Small tables with named rows and columns. After each table, cells are looked up by row and column.

Table dav
	foz	rofur	vil	boko	gepe	san	duz	fulinup	salarir	pez
vup	106	163	46	185	120	45	116	50	111	123
dak	94	159	46	191	126	48	127	50	123	130
zet	52	70	113	182	50	134	169	115	170	171
siko	104	155	43	193	113	42	135	46	118	123
mopezo	103	156	41	194	116	51	120	32	122	129
zop	25	31	140	190	34	159	186	156	185	188
muloto	35	35	136	180	31	164	175	151	185	183
vut	102	161	39	185	121	47	114	36	112	117
sizab	30	38	141	184	32	163	185	163	182	184
fen	112	164	47	179	122	54	115	43	120	116
tus	31	28	132	205	22	151	188	145	201	194
zeganuk	104	163	53	191	111	57	117	45	117	131
lukuv	103	159	43	186	114	59	124	43	127	129
leni	106	155	51	191	107	47	128	47	110	134

dak, salarir -> 123
tus, rofur -> 28
fen, salarir -> 120
siko, vil -> 43
muloto, foz -> 35
fen, gepe -> 122
lukuv, duz -> 124
vup, vil -> 46
tus, foz -> 31
zop, vil -> 140
zeganuk, vil -> 53
leni, san -> 47
zop, pez -> 188
fen, rofur -> 164
sizab, salarir -> 182
sizab, pez -> 184
leni, pez -> 134
tus, vil -> 132
sizab, boko -> 184
tus, fulinup -> 145
Row with the largest boko: tus

zeral =
|  | remoge | podabip | fameg | zudi | sovu | suro |
|---|---|---|---|---|---|---|
| zate | 4.31 | 4.51 | 3.82 | 3.64 | 2.55 | 3.53 |
| sasa | 5.11 | 4.83 | 4.52 | 4.22 | 4.65 | 4.15 |
| nuf | 4.13 | 4.52 | 4.94 | 2.03 | 4.66 | 5.26 |
| dek | 4.57 | 4.76 | 5.59 | 3.94 | 5.96 | 7.78 |
| tet | 4.86 | 4.93 | 5.64 | 2.98 | 4.08 | 6.90 |
| golesab | 4.60 | 4.61 | 5.61 | 7.52 | 4.00 | 1.22 |
| musam | 4.91 | 4.07 | 4.58 | 1.49 | 3.27 | 6.69 |
| buve | 4.28 | 4.37 | 6.48 | 3.88 | 5.64 | 4.65 |
| nute | 4.47 | 4.71 | 5.89 | 5.05 | 2.99 | 4.12 |
| nipulop | 4.58 | 5.40 | 4.55 | 5.71 | 2.09 | 2.79 |
| ruvako | 4.50 | 5.08 | 4.85 | 2.00 | 6.21 | 3.46 |
| veref | 4.92 | 4.98 | 5.10 | 3.78 | 4.34 | 6.06 |
| zed | 4.21 | 4.90 | 5.12 | 4.88 | 4.23 | 9.35 |

veref, podabip => 4.98
nuf, podabip => 4.52
sasa, zudi => 4.22
veref, zudi => 3.78
tet, sovu => 4.08
sasa, remoge => 5.11

rinadi
fields: vog, ziza, dilis, pasifu, riterud, zab, rek, melufe, pabu
kem: [2.788, -5.983, -0.297, 0.180, -5.269, -3.035, -5.604, -2.150, -2.583]
finubi: [-1.151, -0.265, -3.661, -1.234, 0.614, -2.187, -0.655, -1.393, -1.601]
zupim: [2.070, -9.025, 5.201, -1.819, -8.506, -1.256, -8.381, -1.106, -0.918]
lat: [2.277, -6.490, 1.755, -0.740, -5.355, -1.945, -5.944, -0.830, -1.286]
bemetis: [-0.122, -1.353, -3.216, -0.640, -0.627, -2.555, -1.547, -1.809, -1.966]
gufuvif: [1.330, -4.798, 0.339, -0.797, -3.627, -1.867, -4.460, -0.620, -1.256]

What is the zab of kem in rinadi?
-3.035
What is the pabu of gufuvif in rinadi?
-1.256
What is the zab of finubi in rinadi?
-2.187
What is the rek of lat in rinadi?
-5.944
What is the zab of zupim in rinadi?
-1.256
What is the pabu of finubi in rinadi?
-1.601
What is the zab of bemetis in rinadi?
-2.555
What is the pasifu of zupim in rinadi?
-1.819
What is the ziza of lat in rinadi?
-6.490
What is the dilis of kem in rinadi?
-0.297
What is the pabu of bemetis in rinadi?
-1.966
Which row has the largest ziza? finubi

Table giz
	tanu	gasol	lak	seb	dodumo	zov	rep	fakapun
tig	86189	69429	83449	83696	51681	80319	83133	84190
begi	60737	16235	70829	14519	96964	79899	25213	61242
zom	82045	65428	85215	77537	55571	78078	86580	80125
lisituf	82972	65700	77442	79726	60275	79769	79376	82838
vab	27567	26879	31724	19910	68935	30282	22357	19954
zap	27074	36859	24258	28029	50993	26720	25259	18853
fino	63601	5774	77811	13870	94419	81708	27897	62987
kulef	70010	10580	72033	13537	97523	68790	25882	65096

lak of kulef is 72033
lak of tig is 83449
seb of tig is 83696
zov of fino is 81708
zov of tig is 80319
zov of zap is 26720
gasol of tig is 69429
rep of lisituf is 79376
tanu of zom is 82045
fakapun of zap is 18853
gasol of lisituf is 65700
tanu of begi is 60737
seb of lisituf is 79726

turolod:
	sevara	foza	fidun	bis
les	58705	59815	59526	59516
duna	59986	59862	59407	59472
lirezud	39528	88777	45810	28478
gel	58669	59570	58440	60010
dolasab	35435	54783	52374	92563
kizi	52304	72751	73904	51571
faki	7914	11979	81087	33197
fefozop	33358	85152	98337	61781
nopafem	64137	69394	72541	71753
lemo	49185	76639	80327	48488
vig	59211	59395	59938	58334
sutetu	65931	77469	82454	81574
tek	53048	72517	73403	50650

foza of nopafem: 69394
sevara of lemo: 49185
fidun of vig: 59938
bis of sutetu: 81574
fidun of duna: 59407
sevara of faki: 7914
bis of faki: 33197

rurevel:
|  | kas | kimumog | patupot |
|---|---|---|---|
| furumo | 0.39 | 0.92 | 0.76 |
| piliv | 0.35 | 0.91 | 0.37 |
| rup | 0.11 | 0.04 | 0.81 |

rup, kas -> 0.11
piliv, kimumog -> 0.91
piliv, patupot -> 0.37
furumo, kas -> 0.39
furumo, patupot -> 0.76
rup, kimumog -> 0.04
piliv, kas -> 0.35
rup, patupot -> 0.81

Table zokod
,fesog,tov,napasa
vot,-51882,54210,-5052
mul,2774,48260,-71355
ren,8162,54478,-68460

mul, napasa: -71355
ren, fesog: 8162
mul, fesog: 2774
vot, tov: 54210
ren, tov: 54478
vot, fesog: -51882
vot, napasa: -5052
ren, napasa: -68460
mul, tov: 48260

Table nimubu
         zimigip    soni     guk     suv     vut    kadu    gidu   datav    rer
kovur     -41.56   64.21  -52.63   49.75  -75.10  -46.09    6.01  -32.85  54.75
nedub     -57.16  -54.60  -46.69  -73.42   10.45  -57.50  -70.91  -63.08  36.67
tof       -58.43  -70.53  -62.97  -77.41   13.26  -51.77  -78.12  -61.74  30.42
bolegeb   -36.65   73.42  -48.05   69.88  -78.89  -55.29   51.20  -18.50  51.08
kuzedem   -21.37   70.97  -51.88   66.41  -87.58  -52.33   44.38  -26.59  47.97
fuf       -60.62  -46.72  -58.74  -67.61   18.72  -55.93  -69.26  -64.90  42.36
fer       -35.42   70.97  -48.02   79.20  -93.02  -46.88   48.36  -18.42  49.31

datav of fer is -18.42
datav of kovur is -32.85
zimigip of bolegeb is -36.65
gidu of bolegeb is 51.20
guk of kovur is -52.63
rer of kuzedem is 47.97
soni of tof is -70.53
suv of tof is -77.41
suv of bolegeb is 69.88
vut of fer is -93.02
gidu of kuzedem is 44.38
gidu of tof is -78.12
soni of kuzedem is 70.97
soni of bolegeb is 73.42
zimigip of tof is -58.43
guk of fuf is -58.74
vut of tof is 13.26
guk of fer is -48.02
gidu of nedub is -70.91
guk of nedub is -46.69
Which row has the largest rer? kovur

